Every row has a hidden score from 0 to 16. What is each row's score? 8 is about the middle.
[ 0.45  0.06 -0.42  0.34 -0.17 -0.34  0.34 -0.03 -0.21 -0.73 -0.32 -0.43] ~ 9
[ 2.04  0.51 -0.43  1.35 -0.75 -0.25  2.03  0.58 -1.25 -0.65 -0.86 -0.96] ~ 12
[-0.23 -0.34 -0.67  0.02 -0.35 -0.6  -0.18 -0.35 -0.44 -0.85 -0.43 -0.56] ~ 10
[ 0.19 -0.44 -0.95  0.19  2.2  -1.35  0.1  -0.44 -0.24 -0.12 -0.91  0.23] ~ 7
[-0.51 -0.13  0.16 -0.03  0.09  0.56 -0.22  0.08  0.44  0.12  0.11 -0.17] ~ 8
[-0.9  -0.61  0.17 -0.38 -1.27  0.82 -0.59 -0.16 -0.38  0.37 -0.38 -0.54] ~ 10
[-0.77 -0.07  1.6  -0.37  0.04  0.16 -0.59  0.75  0.23 -0.31  2.12 -0.23] ~ 6
[-0.73 -0.84 -0.73 -0.73 -0.82 -0.78 -0.68 -0.9  -1.51 -1.02 -1.12 -1.09] ~ 13
[ 0.99 -0.29 -0.2   0.4  -0.75 -1.03  0.44  0.09 -1.35 -1.27 -0.94 -1.03] ~ 12
[0.24 0.56 0.38 0.3  0.34 0.61 0.34 0.41 0.71 0.16 0.38 0.09] ~ 6
[-0.64 -0.65 -0.37 -0.52 -0.44 -0.15 -0.65 -0.51  0.34  1.65 -0.23  2.08] ~ 0
[2.03 2.14 0.7  1.85 0.9  0.71 2.48 1.6  1.27 0.27 1.09 0.6 ] ~ 3
[-0.44 -0.55  0.34 -0.77  0.08 -0.71 -0.77 -0.28  0.3  -0.6   0.64 -0.19] ~ 7
[-0.44  0.81  1.16  0.12  0.51  0.23  0.04  0.72  1.21 -0.12  1.62  0.24] ~ 4
[-0.61 -0.25  2.43 -0.93 -0.31 -0.48 -0.84  0.86 -0.4  -0.79  3.16 -0.54] ~ 7
[-0.77 -0.51 -0.42 -0.16 -0.18 -0.5  -0.45 -0.36 -0.13 -0.8  -0.2  -0.39] ~ 9
[ 2.01  1.77 -0.03  1.29  0.2  -0.94  1.75  0.77  0.53 -0.46  0.19 -0.13] ~ 7
[ 0.18 -0.43 -0.94  0.18  2.19 -0.18  0.11 -0.45 -0.29 -0.15 -0.97  0.24] ~ 7
[ 2.09  2.1   0.05  2.66  0.25  0.43  2.49  1.71  0.61 -0.03  0.23 -0.1 ] ~ 7
[-0.51 -0.88 -0.11 -0.66 -0.02 -0.31 -0.72 -0.51 -2.32 -0.67 -1.47 -1.41] ~ 15
[-0.04  0.67  0.46  0.28  1.35  1.28  0.26  0.44  1.1   0.75  0.8   1.04] ~ 2
[-0.81 -0.74  0.47 -1.19 -0.82 -0.52 -0.92 -0.46 -1.48 -0.91  0.76 -1.09] ~ 11
[-0.87 -0.41  2.09 -0.16  0.06 -0.46 -0.44  1.15  0.43 -0.55  0.13 -0.17] ~ 8
[-0.8  -0.61  0.35 -0.24 -0.98 -0.39 -0.55  0.01 -0.52 -0.8  -0.47 -0.61] ~ 10
[-0.76 -0.77 -1.16 -0.28 -0.88  0.14 -0.52 -0.76 -0.36  2.2  -1.06  2.67] ~ 0
[-0.86 -0.63  0.07 -0.4  -1.25 -0.96 -0.61 -0.17 -0.51 -0.9  -0.39 -0.56] ~ 10
[-0.92 -0.76 -0.15 -0.72 -1.33 -0.4  -0.72 -0.54 -0.92 -0.79 -0.69 -0.77] ~ 11
[ 0.3   0.95 -0.36  0.42  0.76  1.71  0.47  0.11  1.05  1.09  0.81  0.42] ~ 4
[-0.55  0.23  0.49  0.02  0.72 -0.04 -0.14  0.33  1.06  0.02  0.81  0.46] ~ 4
[-0.8  -0.37  0.14 -0.1   0.11  0.06 -0.42  0.    0.4  -0.35  0.08 -0.2 ] ~ 8
[-0.57 -0.83  0.02 -0.48 -0.16 -0.64 -0.65 -0.31 -1.74 -0.96 -1.22 -1.18] ~ 13
[-0.65 -0.02  3.25 -0.88 -0.25 -0.86 -0.8   1.43 -0.34 -0.84  4.2  -0.53] ~ 6
[2.   2.1  2.56 1.72 1.87 1.49 2.49 2.59 2.13 1.09 2.26 1.5 ] ~ 0
[ 2.    1.72 -0.18  1.8  -0.22 -0.78  2.52  1.04 -0.22 -0.81 -0.28 -0.45] ~ 9
[-0.3   0.14 -0.75  0.11  0.3   0.16  0.   -0.35  0.72 -0.23  0.35 -0.03] ~ 7
[ 0.73  0.28 -0.94  0.44 -0.17 -0.35  0.5  -0.3  -0.11 -0.64 -0.24 -0.44] ~ 9
[ 1.1   1.64 -0.91  0.81  0.76  0.04  1.   -0.02  1.14  0.08  0.94  0.5 ] ~ 4
[-0.58  2.13  3.25  0.15  0.86  0.89  0.06  2.04  1.9   0.43  4.23  0.52] ~ 1
[-0.13  0.1   2.83  0.16  0.12  1.13  0.07  1.83  0.5   0.61  0.19 -0.1 ] ~ 7
[ 0.03 -0.33 -0.22  0.08 -0.43 -0.16 -0.06 -0.11 -0.68 -0.55 -0.54 -0.71] ~ 11
[-0.37 -0.62  0.46 -0.94  0.5   0.03 -0.85 -0.34  0.43 -0.36  0.77 -0.2 ] ~ 7
[-0.85 -0.62 -0.51 -0.28 -1.07  0.24 -0.58 -0.5   0.18  0.09 -0.39  0.45] ~ 5
[-0.87 -0.68  0.8  -0.5  -1.2  -0.75 -0.62  0.12 -0.46 -0.86 -0.4  -0.58] ~ 10
[-0.73 -0.94 -1.46 -0.88 -0.81 -0.11 -0.79 -1.41 -0.74 -0.55 -1.51 -0.65] ~ 11
[-0.16 -0.72 -1.22  0.06  1.23 -0.66 -0.16 -0.78 -0.54 -0.28 -1.31  0.12] ~ 8
[-0.36 -0.75 -1.   -0.14 -0.85 -0.39 -0.47 -0.69 -1.43 -0.69 -1.01 -1.02] ~ 12
[-0.78 -0.58  0.57 -0.27 -1.06  0.25 -0.6   0.15  0.2  -0.16 -0.04 -0.31] ~ 8
[-0.75 -0.5  -0.23 -0.23 -0.8   0.29 -0.59 -0.3   0.42  0.47 -0.03  0.84] ~ 3
[-0.81 -0.6   0.36 -0.37 -1.12  0.08 -0.55  0.04 -0.15 -0.33 -0.23 -0.42] ~ 9
[-0.54 -0.21 -0.2   0.01 -0.17 -0.77 -0.24 -0.13  0.48  1.3  -0.02  1.75] ~ 0
[-0.82 -0.57 -0.94 -0.26 -1.07 -0.11 -0.59 -0.74 -0.37 -0.53 -0.34 -0.53] ~ 10
[-0.33  0.85  0.89  0.22  2.48 -0.61  0.1   0.65  1.47  1.59  1.38  2.09] ~ 0
[-0.71 -0.8  -0.56 -1.03 -0.58 -0.69 -0.85 -0.99 -0.91 -1.01 -0.48 -0.81] ~ 11
[-0.13  0.4   0.77  0.17  0.45 -0.2   0.13  0.57  0.85 -0.21  0.52  0.13] ~ 6
[ 0.94 -0.17  0.13  0.38 -0.62  0.59  0.51  0.32 -1.01  0.15 -0.77 -0.88] ~ 12
[2.01 2.12 2.41 1.42 0.42 0.51 2.   2.35 0.79 0.11 0.5  0.14] ~ 6
[-0.73 -0.53 -0.14 -0.22 -0.77 -0.45 -0.52 -0.28  0.42 -0.39 -0.01 -0.08] ~ 7
[-0.75 -0.68  0.09 -0.3  -0.81 -0.31 -0.6  -0.17 -0.77 -0.68 -0.61 -0.71] ~ 11
[-0.78 -0.96 -0.98 -1.29 -0.89 -1.39 -0.96 -1.4  -1.7  -1.46 -0.95 -1.14] ~ 13
[-0.72 -0.64  0.34 -0.26 -0.73  0.25 -0.59  0.07 -0.88 -0.24 -0.62 -0.73] ~ 11
[ 1.21  0.88 -0.17  0.72  0.11  0.16  0.97  0.37  0.5  -0.28  0.17 -0.15] ~ 7
[ 0.41 -0.61 -0.58  0.11 -0.96 -0.14  0.01 -0.27 -1.71 -0.53 -1.2  -1.17] ~ 13
[ 0.79  0.32 -0.47  0.5   1.25  1.56  0.61  0.04  0.27  0.96 -0.33  0.94] ~ 3
[-0.59 -0.63  0.29 -0.91 -0.17 -0.53 -0.79 -0.31 -0.22 -0.76  0.59 -0.43] ~ 8
[ 1.17  0.46  0.02  0.68 -0.15  0.55  0.83  0.4  -0.2   0.05 -0.25 -0.43] ~ 9
[-0.76 -0.76 -0.26 -0.56 -0.91 -0.44 -0.67 -0.46 -1.15 -0.77 -0.78 -0.87] ~ 11
[ 0.42  0.36 -0.28  0.42  2.45 -0.2   0.42  0.1   0.5   1.59 -0.04  2.06] ~ 0
[ 0.39  0.97 -0.29  0.49  0.66  0.78  0.46  0.13  1.08  0.24  0.81  0.37] ~ 5
[ 2.    2.14 -0.22  1.24  1.21  0.    1.72  0.68  1.53  0.43  1.45  0.85] ~ 2
[-0.55 -0.44  0.29 -0.35 -0.25  0.17 -0.59  0.    0.86  0.61  0.56  0.96] ~ 2
[ 0.36  0.7   0.08  0.44  0.52  0.11  0.46  0.33  0.82 -0.13  0.56  0.2 ] ~ 6
[-0.73 -0.72 -0.68 -0.58 -0.66  0.64 -0.65 -0.77 -0.02  0.14 -0.63  0.09] ~ 7
[-0.77 -0.46 -0.07 -0.19 -0.11 -0.75 -0.49 -0.12 -0.05 -0.66 -0.14 -0.38] ~ 9
[-0.62 -0.55 -0.06 -0.36 -0.41 -0.06 -0.6  -0.27  0.63  1.65  0.19  2.15] ~ 0
[-0.54 -0.89  0.06 -0.58 -0.23 -0.19 -0.67 -0.35 -1.86 -0.52 -1.29 -1.21] ~ 13
[ 2.04  2.16  0.82  1.67  0.18  1.68  2.48  1.59  0.66  1.02  0.23 -0.06] ~ 7
[-0.08 -0.48 -0.4   0.07 -0.51 -0.81 -0.13 -0.24 -0.87 -1.09 -0.63 -0.76] ~ 11
[ 2.04  2.18 -0.64  1.5   0.23 -0.58  2.16  0.55  0.72 -0.33  0.31  0.02] ~ 7
[ 0.05  0.4  -0.53  0.29  0.34 -0.21  0.24 -0.1   0.67 -0.28  0.35  0.  ] ~ 7
[-0.53 -0.63 -0.14 -0.57 -0.06 -0.36 -0.69 -0.45  0.47 -0.51  0.08 -0.17] ~ 8
[-0.27 -0.84  3.04 -0.23  0.8   0.38 -0.58  1.63 -2.29 -0.07 -1.44 -1.38] ~ 14
[-0.28 -0.76 -0.57 -0.11 -0.9  -0.18 -0.46 -0.46 -1.64 -0.59 -1.1  -1.12] ~ 13
[ 1.96  2.16  2.56  1.43  1.26 -0.21  2.15  2.43  1.61  0.54  1.57  0.96] ~ 1
[ 0.53  0.11 -0.53  0.4   3.53  3.72  0.45 -0.04  0.18  3.33 -0.4   3.82] ~ 0
[-0.87 -0.59 -0.45 -0.35 -1.18  0.32 -0.57 -0.45 -0.14 -0.09 -0.22 -0.43] ~ 9
[-0.79 -0.88 -1.45 -0.79 -1.02 -1.5  -0.74 -1.29 -1.42 -1.33 -1.02 -1.03] ~ 12
[-0.65 -0.89 -1.15 -0.97 -0.47  0.04 -0.83 -1.28 -0.46 -0.35 -1.17 -0.61] ~ 11
[-0.77 -0.52 -0.24 -0.21 -0.89  2.5  -0.59 -0.34  0.41  1.83 -0.06 -0.15] ~ 8
[-0.72 -0.72 -0.47 -0.69 -0.89  1.7  -0.74 -0.76 -0.57  1.12 -0.37 -0.58] ~ 10
[-0.61 -0.96 -1.44 -1.22 -0.38 -0.4  -0.91 -1.61 -0.97 -0.79 -1.49 -0.82] ~ 12
[-0.65 -0.49  0.63 -0.77 -0.2  -1.15 -0.76 -0.13 -0.14 -0.79  1.07 -0.45] ~ 8
[-0.48  0.    0.08  0.06  0.73  0.64 -0.15  0.05  0.68  0.16  0.28  0.4 ] ~ 5
[ 2.04  2.17 -0.21  1.61  0.31  0.03  2.35  0.84  0.77 -0.3   0.47  0.11] ~ 6
[-0.86 -0.7  -0.2  -0.93 -1.12 -0.14 -0.86 -0.71 -1.26 -0.53  0.03 -1.  ] ~ 11
[-0.68 -0.89 -1.03 -0.93 -0.72 -1.54 -0.8  -1.18 -2.06 -1.58 -1.39 -1.35] ~ 14
[-0.39 -0.79 -0.11 -1.19  0.27 -0.16 -0.87 -0.85 -0.25 -0.6   0.06 -0.44] ~ 9
[ 1.87  0.75  1.76  0.93 -0.28  2.13  1.25  1.61 -0.34  1.44 -0.29 -0.52] ~ 10
[ 2.03  2.13 -1.22  1.76  0.28 -0.75  2.53  0.37  0.71 -0.32  0.39  0.05] ~ 6
[-0.59 -0.44  0.1  -0.4  -0.27 -0.64 -0.63 -0.22  0.72  0.16  0.33  0.59] ~ 4
[0.51 2.04 1.29 0.55 0.95 0.6  0.68 1.13 1.76 0.26 1.8  0.6 ] ~ 3
[-0.61 -0.84 -0.58 -1.05 -0.36 -1.03 -0.82 -1.01 -0.57 -0.94 -0.51 -0.66] ~ 10
[-0.58 -0.13  1.93 -0.6   0.05 -0.35 -0.71  0.77  0.28 -0.58  2.56 -0.25] ~ 6
[-0.43 -0.66  0.24 -1.07  0.22 -0.65 -0.82 -0.48 -0.07 -0.72  0.53 -0.39] ~ 8
[1.72 2.13 0.73 0.98 3.35 1.34 1.48 1.05 1.26 2.43 1.06 2.89] ~ 0
[-0.25 -0.62  0.4  -0.89  0.86  1.46 -0.81 -0.33  1.01  4.21  0.7   4.8 ] ~ 0
[ 1.69  1.45  0.85  0.93  0.25 -0.25  1.34  1.08  0.73 -0.36  0.32 -0.04] ~ 7
[-0.89 -0.74 -0.45 -0.68 -1.29  0.35 -0.73 -0.67 -0.76 -0.15 -0.62 -0.72] ~ 11
[-0.73 -0.43 -0.03 -0.1  -0.11 -1.52 -0.35 -0.13  0.14 -0.66 -0.07 -0.29] ~ 8
[2.01 2.16 2.25 1.24 0.93 1.3  1.78 2.14 1.32 0.75 1.12 0.61] ~ 3
[-0.13 -0.13 -0.34  0.09 -0.14 -0.2  -0.04 -0.14 -0.08 -0.53 -0.22 -0.42] ~ 9
[-0.43 -0.97 -1.24 -0.67  0.23 -1.01 -0.71 -1.19 -2.59 -1.27 -1.66 -1.54] ~ 15
[-0.44 -0.43  0.27 -0.55  0.16 -0.83 -0.68 -0.2   0.84 -0.35  0.52  0.04] ~ 6
[-0.74 -0.35  0.21 -0.26  0.1   1.2  -0.51  0.03  0.48  0.69  0.57 -0.11] ~ 7
[-0.83 -0.47 -0.91 -0.18 -0.09 -0.64 -0.47 -0.65 -0.04 -0.74 -0.13 -0.34] ~ 9
[-0.67 -0.88 -0.79 -0.75 -0.4  -0.31 -0.73 -0.95 -0.11 -0.64 -0.7  -0.45] ~ 10
[-0.65 -0.78 -0.85 -0.51 -0.36  0.05 -0.63 -0.86 -1.62 -0.3  -1.09 -1.1 ] ~ 13
[-0.13  0.37  0.13  0.24  0.97  0.54  0.21  0.23  0.77  0.22  0.44  0.63] ~ 4
[-0.86 -0.71  1.19 -0.66 -1.16 -0.57 -0.72  0.3  -0.75 -0.92 -0.6  -0.73] ~ 11
[-0.84 -0.61 -0.06 -0.38 -1.07 -0.15 -0.6  -0.3  -0.12 -0.54 -0.19 -0.44] ~ 9
[ 2.03  2.1  -0.33  3.13  0.78  0.04  2.55  1.72  1.16  0.1   0.94  0.53] ~ 4
[ 1.46  2.13  0.74  0.91  1.31 -1.12  1.26  0.96  1.25  0.57  1.12  0.94] ~ 2
[-0.63 -0.79 -0.8  -0.73 -0.39 -0.37 -0.71 -0.91 -0.12 -0.42 -0.79 -0.07] ~ 8
[2.   2.16 0.78 1.26 0.63 2.63 1.77 1.2  1.08 1.9  0.77 0.39] ~ 5
[-0.45 -0.76 -0.15 -1.03  0.1  -0.15 -0.86 -0.72 -0.16 -0.57  0.1  -0.51] ~ 9
[-0.86 -0.67 -0.3  -0.77 -0.95  0.55 -0.74 -0.69 -0.66  0.01 -0.16 -0.66] ~ 10
[ 2.01  1.45  2.07  1.1   0.15 -0.52  1.6   1.89  0.47 -0.5   0.18 -0.1 ] ~ 7
[1.26 2.18 0.78 0.95 1.9  1.42 1.23 1.03 1.36 1.1  1.17 1.49] ~ 0
[-0.48 -0.27 -0.33  0.01  0.51  0.91 -0.23 -0.22  0.29  0.39 -0.19  0.24] ~ 6
[-0.27 -0.38  1.49 -0.84  0.43 -0.71 -0.75  0.35  0.98 -0.26  2.05  0.15] ~ 4
[-0.86 -0.88 -0.54 -1.31 -1.16 -1.12 -0.93 -1.13 -2.   -1.37 -0.44 -1.27] ~ 13
[ 0.83  0.96  0.09  0.62  1.14 -0.23  0.74  0.44  0.7   0.42  0.33  0.81] ~ 3
[ 2.02 -0.11  0.24  0.91 -0.97 -0.21  1.19  0.77 -1.73 -0.58 -1.18 -1.22] ~ 13
[-0.7  -0.79 -0.79 -0.72 -0.54 -0.45 -0.74 -0.93 -0.3  -0.75 -0.74 -0.5 ] ~ 10
[ 0.65  0.29 -0.69  0.39 -0.09 -0.85  0.47 -0.18  0.02 -0.69 -0.12 -0.3 ] ~ 8
[-0.86 -0.82 -0.7  -0.97 -1.01 -0.63 -0.81 -1.03 -1.18 -0.97 -0.64 -0.94] ~ 12
[ 1.58  0.08  0.92  0.72 -0.6   1.53  0.91  1.04 -1.06  0.97 -0.8  -0.85] ~ 11
[-0.47 -1.   -1.17 -1.4   0.07 -1.13 -0.99 -1.56 -0.95 -1.11 -1.21 -0.82] ~ 12
[-0.69 -0.79 -1.54 -0.6  -0.68 -0.75 -0.71 -1.23 -1.46 -1.07 -1.   -1.04] ~ 12
[-0.33  0.63  0.68  0.21  0.54 -0.92  0.1   0.55  1.22 -0.09  1.09  0.25] ~ 5
[-0.61 -0.48  0.03 -0.44 -0.27 -0.21 -0.63 -0.25  0.69 -0.33  0.28  0.07] ~ 6
[-0.54 -0.72 -0.09 -0.94 -0.1  -0.67 -0.78 -0.64 -0.15 -0.78  0.14 -0.39] ~ 9
[ 1.85  1.02  1.45  0.96 -0.08 -0.08  1.3   1.51  0.09 -0.44 -0.09 -0.34] ~ 9
[-0.9  -0.8   0.22 -0.65 -1.22 -0.91 -0.77 -0.25 -0.96 -1.11 -0.7  -0.84] ~ 11
[ 2.03  0.94  0.16  1.46 -0.48  1.4   2.07  0.95 -0.78  0.85 -0.6  -0.71] ~ 11
[-0.77 -0.89 -1.17 -0.77 -0.9  -1.23 -0.73 -1.19 -0.61 -0.96 -1.23 -0.65] ~ 11
[-0.49 -0.63 -0.09 -0.64  0.08 -0.55 -0.77 -0.5   0.53  2.78  0.15  3.31] ~ 0
[ 2.04  1.26  0.69  1.1  -0.01  0.    1.46  1.05  0.28 -0.41  0.02 -0.28] ~ 8
[ 0.7   1.32  0.47  0.62  1.   -0.3   0.73  0.66  1.06  0.32  0.82  0.72] ~ 3
[-0.48 -0.53  0.18 -0.64  0.06 -0.74 -0.71 -0.33  0.73 -0.25  0.38  0.14] ~ 6
[-0.16 -0.75  0.4  -0.13 -1.07 -0.34 -0.45  0.18 -1.9  -0.66 -1.28 -1.27] ~ 14
[-0.46 -0.98 -1.33 -1.51  0.12 -1.26 -1.01 -1.75 -1.04 -1.13 -1.39 -0.9 ] ~ 12
[-0.89 -0.48 -0.32 -0.14 -1.18 -0.52 -0.46 -0.28  0.32  0.   -0.2   0.36] ~ 5
[1.34 2.2  1.5  0.96 1.68 1.98 1.34 1.49 2.03 1.31 2.05 1.36] ~ 0
[2.02 2.13 4.79 2.83 2.53 3.55 2.49 4.65 2.72 2.7  3.08 2.15] ~ 0
[-0.61 -0.62 -0.59 -0.21 -0.47 -0.11 -0.54 -0.46 -0.78 -0.46 -0.64 -0.7 ] ~ 11
[-0.47 -0.32  0.69 -0.39  0.17 -0.73 -0.58  0.15  1.28  1.36  1.03  1.77] ~ 0
[-0.5  -0.69 -0.14 -0.81  0.08 -0.11 -0.77 -0.61  0.24 -0.53  0.1  -0.23] ~ 8
[ 2.03  2.06 -0.46  2.04  0.   -0.3   2.47  0.97  0.16 -0.66 -0.08 -0.28] ~ 8
[-0.48 -0.16 -0.21  0.01  0.83  0.42 -0.12 -0.1   0.42  0.1   0.04  0.48] ~ 5
[-0.73 -0.65 -0.4  -0.72 -0.76 -1.05 -0.72 -0.68 -0.32 -0.83 -0.31 -0.52] ~ 10
[ 2.01  1.14  2.28  2.15 -0.54  0.04  2.44  2.65 -0.84 -0.27 -0.68 -0.75] ~ 11
[-0.88 -0.83 -1.23 -0.54 -1.13  0.31 -0.68 -1.06 -0.48 -0.15 -1.28 -0.21] ~ 9
[-0.78 -0.93 -1.28 -1.03 -0.91 -0.18 -0.81 -1.35 -1.16 -0.51 -1.28 -0.86] ~ 12
[-0.89 -0.89 -0.1  -0.96 -1.28 -0.62 -0.82 -0.64 -1.38 -0.95 -0.97 -0.96] ~ 12
[ 1.4   1.48  0.58  0.9   0.45 -0.36  1.13  0.9   0.86 -0.18  0.54  0.15] ~ 6
[-0.68 -0.73 -0.61 -0.55 -0.52 -1.13 -0.65 -0.74  0.08 -0.62 -0.5  -0.29] ~ 9
[-0.81 -0.86 -1.42 -0.82 -0.98 -1.34 -0.79 -1.39 -1.52 -1.38 -1.05 -1.07] ~ 13
[-0.78 -0.56 -0.78 -0.37 -1.07 -0.54 -0.55 -0.72 -0.08 -0.72 -0.2  -0.39] ~ 9
[-0.55 -0.86  1.42 -0.57 -0.27  0.78 -0.7   0.47 -1.77  0.31 -1.22 -1.22] ~ 13
[ 2.    2.14  0.16  4.33  0.81 -0.85  2.47  2.77  1.19  0.16  1.03  0.54] ~ 4
[-0.82 -0.82 -1.04 -0.9  -1.12 -1.03 -0.8  -1.17 -1.19 -1.19 -0.86 -0.91] ~ 12
[-0.71 -0.79 -0.91 -0.57 -0.86 -0.51 -0.68 -0.88 -0.19 -0.27 -0.84  0.1 ] ~ 7
[ 2.04  2.16  0.16  2.11  0.2  -0.63  2.47  1.41  0.57 -0.48  0.23 -0.09] ~ 7
[-0.22  0.24  0.09  0.18  1.82  0.39  0.12  0.19  0.71  1.03  0.4   1.5 ] ~ 0
[-0.41 -0.92 -0.68 -1.4   0.52 -0.1  -0.98 -1.23 -0.38 -0.48 -0.58 -0.58] ~ 10
[ 2.02  2.14  1.91  1.74  0.41 -0.05  2.49  2.18  0.86 -0.21  0.5   0.15] ~ 6
[1.52 2.14 1.36 1.02 1.67 1.16 1.39 1.43 1.8  0.88 1.86 1.39] ~ 0
[-0.61 -0.71 -0.41 -0.95 -0.31 -0.41 -0.79 -0.83 -0.49 -0.75 -0.24 -0.6 ] ~ 10
[-0.64 -0.74 -0.63 -0.64 -0.48  0.45 -0.69 -0.74 -0.02  0.02 -0.51 -0.39] ~ 9
[ 1.89  0.69 -1.26  0.93 -0.27 -1.    1.22 -0.23 -0.33 -0.89 -0.39 -0.56] ~ 10
[-0.92 -0.6  -0.81 -0.33 -1.29 -0.73 -0.6  -0.7  -0.2  -0.76 -0.28 -0.46] ~ 9
[ 0.42  0.6   0.1   0.42  1.39 -1.15  0.49  0.33  0.72  0.61  0.32  1.05] ~ 2
[-0.9  -0.41 -0.06 -0.14  0.01 -0.57 -0.43 -0.12  0.37 -0.55  0.09 -0.25] ~ 8
[ 0.94 -0.45 -0.14  0.36 -0.94  0.16  0.34  0.21 -1.65 -0.28 -1.13 -1.11] ~ 13
[-0.08 -0.52 -0.97  0.02 -0.6  -0.93 -0.15 -0.59 -1.08 -1.18 -0.8  -0.86] ~ 11
[ 0.26 -0.02 -0.54  0.34  2.81 -0.42  0.31 -0.16  0.14  1.09 -0.4   1.59] ~ 0
[1.25 1.8  0.78 0.78 0.72 0.12 1.05 0.96 1.14 0.05 0.88 0.45] ~ 4
[-0.75 -0.71 -0.1  -0.39 -0.89  3.87 -0.58 -0.36 -0.92  3.04 -0.63 -0.77] ~ 11
[-0.63 -0.58  0.78 -0.96 -0.35  0.75 -0.83 -0.14 -0.49  0.24  1.17 -0.58] ~ 9
[-0.28 -0.55 -0.49 -0.06 -0.59 -0.24 -0.3  -0.36 -1.01 -0.65 -0.72 -0.84] ~ 11
[-0.6  -0.62 -0.21 -0.47 -0.39 -0.01 -0.67 -0.43  0.37  2.37 -0.05  2.87] ~ 0
[-0.73 -0.64 -0.39 -0.36 -0.71 -0.58 -0.64 -0.46  0.19  2.66 -0.3   3.14] ~ 0
[-0.88 -0.86 -1.19 -0.95 -1.23 -0.87 -0.82 -1.32 -1.61 -1.17 -1.12 -1.07] ~ 13
[ 2.06  2.19 -0.25  3.15  1.59  0.55  2.51  1.86  1.9   0.87  1.96  1.3 ] ~ 0
[ 2.02  0.91 -0.77  1.23 -0.42 -0.44  1.77  0.35 -0.56 -0.82 -0.47 -0.62] ~ 10
[-0.82 -0.34  0.1  -0.15  0.52  0.37 -0.49 -0.03  0.72 -0.15  0.35  0.25] ~ 6
[ 0.3  -0.33 -0.15  0.16 -0.56 -0.36  0.04  0.07 -0.98 -0.74 -0.7  -0.89] ~ 12
[ 2.02  0.81  2.84  1.92 -0.65  3.01  2.49  2.88 -1.13  2.21 -0.83 -0.93] ~ 12
[-0.87 -0.57 -0.85 -0.45 -1.07 -0.05 -0.62 -0.75 -0.19 -0.47 -0.24 -0.42] ~ 9
[ 1.54  1.2  -0.02  0.89  1.36 -0.84  1.18  0.54  0.63  0.61  0.22  1.02] ~ 2
[ 0.26  0.57  0.66  0.38  0.39  0.1   0.37  0.63  0.78 -0.23  0.41  0.07] ~ 6
[-0.69 -0.54 -0.09 -0.4  -0.58 -0.56 -0.59 -0.3   0.36 -0.55  0.12 -0.2 ] ~ 8
[ 0.97  0.58 -0.4   0.63 -0.02 -0.44  0.74  0.17  0.24 -0.57  0.   -0.27] ~ 8
[-0.76 -0.61 -0.39 -0.39 -0.77  0.73 -0.59 -0.47  0.22  0.23 -0.17 -0.26] ~ 8
[-0.55 -0.59  0.02 -0.52 -0.19  0.62 -0.64 -0.28  0.64  0.15  0.2   0.34] ~ 5
[-0.69 -0.32 -1.27 -0.09 -0.04  0.04 -0.34 -0.81  0.13 -0.43 -0.05 -0.32] ~ 8
[-0.35 -0.76 -0.48 -0.98  0.36 -0.92 -0.83 -0.92  0.23  0.17 -0.33  0.57] ~ 5
[-0.46 -0.87 -0.67 -1.02  0.23  0.32 -0.91 -1.08 -0.05 -0.11 -0.64  0.18] ~ 7
[-0.44  0.03  0.06  0.11  0.68 -0.68 -0.09  0.11  0.67  0.05  0.31  0.4 ] ~ 5
[-0.82 -0.71  0.42 -0.35 -0.99 -0.29 -0.63  0.07 -0.66 -0.73 -0.54 -0.68] ~ 10
[ 2.02  2.13 -0.76  1.21  0.67  1.36  1.67  0.32  1.11  0.74  0.82  0.4 ] ~ 4
[ 1.32  0.91  0.08  0.75  0.    1.21  1.01  0.56  0.22  0.63  0.03 -0.26] ~ 8
[2.01 2.11 0.19 1.28 4.63 0.54 1.88 0.94 0.8  3.61 0.5  4.1 ] ~ 0
[ 1.15  0.71 -0.27  0.7   1.54 -1.2   0.86  0.26  0.37  0.79 -0.05  1.23] ~ 1
[-0.4  -0.67 -0.05 -0.8   0.36 -0.51 -0.76 -0.54  0.55  0.74  0.18  1.1 ] ~ 2
[-0.72 -0.53  0.61 -0.23 -0.35  0.21 -0.56  0.27 -0.51 -0.21 -0.5  -0.63] ~ 10
[1.58 1.36 0.08 0.87 2.43 0.2  1.25 0.68 0.69 1.63 0.32 2.11] ~ 0
[-0.87 -0.47 -0.31 -0.22  0.03 -0.82 -0.52 -0.32  0.25 -0.57 -0.02 -0.23] ~ 8
[-0.87 -0.6  -0.41 -0.26 -1.16 -0.66 -0.57 -0.42  0.06 -0.64 -0.14 -0.36] ~ 9
[-0.6  -0.68 -0.28 -0.67 -0.36 -0.2  -0.69 -0.59  0.11 -0.53 -0.11 -0.32] ~ 8
[0.03 1.44 1.22 0.37 1.43 1.13 0.39 0.97 1.73 0.72 1.71 1.06] ~ 1
[ 1.44  1.22  0.21  0.86  0.15  0.4   1.15  0.69  0.58 -0.02  0.19 -0.09] ~ 7
[-0.51  0.36  0.62  0.13  0.41 -0.96 -0.09  0.4   1.08 -0.26  0.91  0.14] ~ 6
[-0.85 -0.67 -0.71 -0.34 -1.07 -0.53 -0.58 -0.71 -0.09 -0.17 -0.66  0.24] ~ 6
[-0.86 -0.8  -0.39 -0.83 -1.1  -0.34 -0.78 -0.73 -1.01 -0.71 -0.74 -0.78] ~ 11
[-0.87 -0.82 -1.09 -0.68 -1.14  0.93 -0.75 -1.1  -1.14  0.45 -0.83 -0.92] ~ 12
[1.94 2.15 0.77 1.7  2.36 0.54 2.48 1.5  1.28 1.56 1.11 2.01] ~ 0
[-0.8  -0.78  2.47 -0.45 -1.02 -0.84 -0.66  1.16 -0.9  -1.1  -0.73 -0.73] ~ 11
[ 0.67  0.12 -1.13  0.43 -0.26  0.06  0.49 -0.44 -0.25 -0.39 -0.31 -0.51] ~ 9
[-0.91 -0.88 -1.13 -1.12 -1.33 -1.18 -0.88 -1.32 -1.71 -1.49 -1.15 -1.17] ~ 13
[-0.45 -0.1  -0.09  0.03  0.51 -0.34 -0.21 -0.05  0.57 -0.09  0.14  0.25] ~ 6
[-0.61 -0.75 -0.89 -0.36 -0.2  -1.11 -0.63 -0.76 -1.53 -1.37 -0.99 -1.06] ~ 13
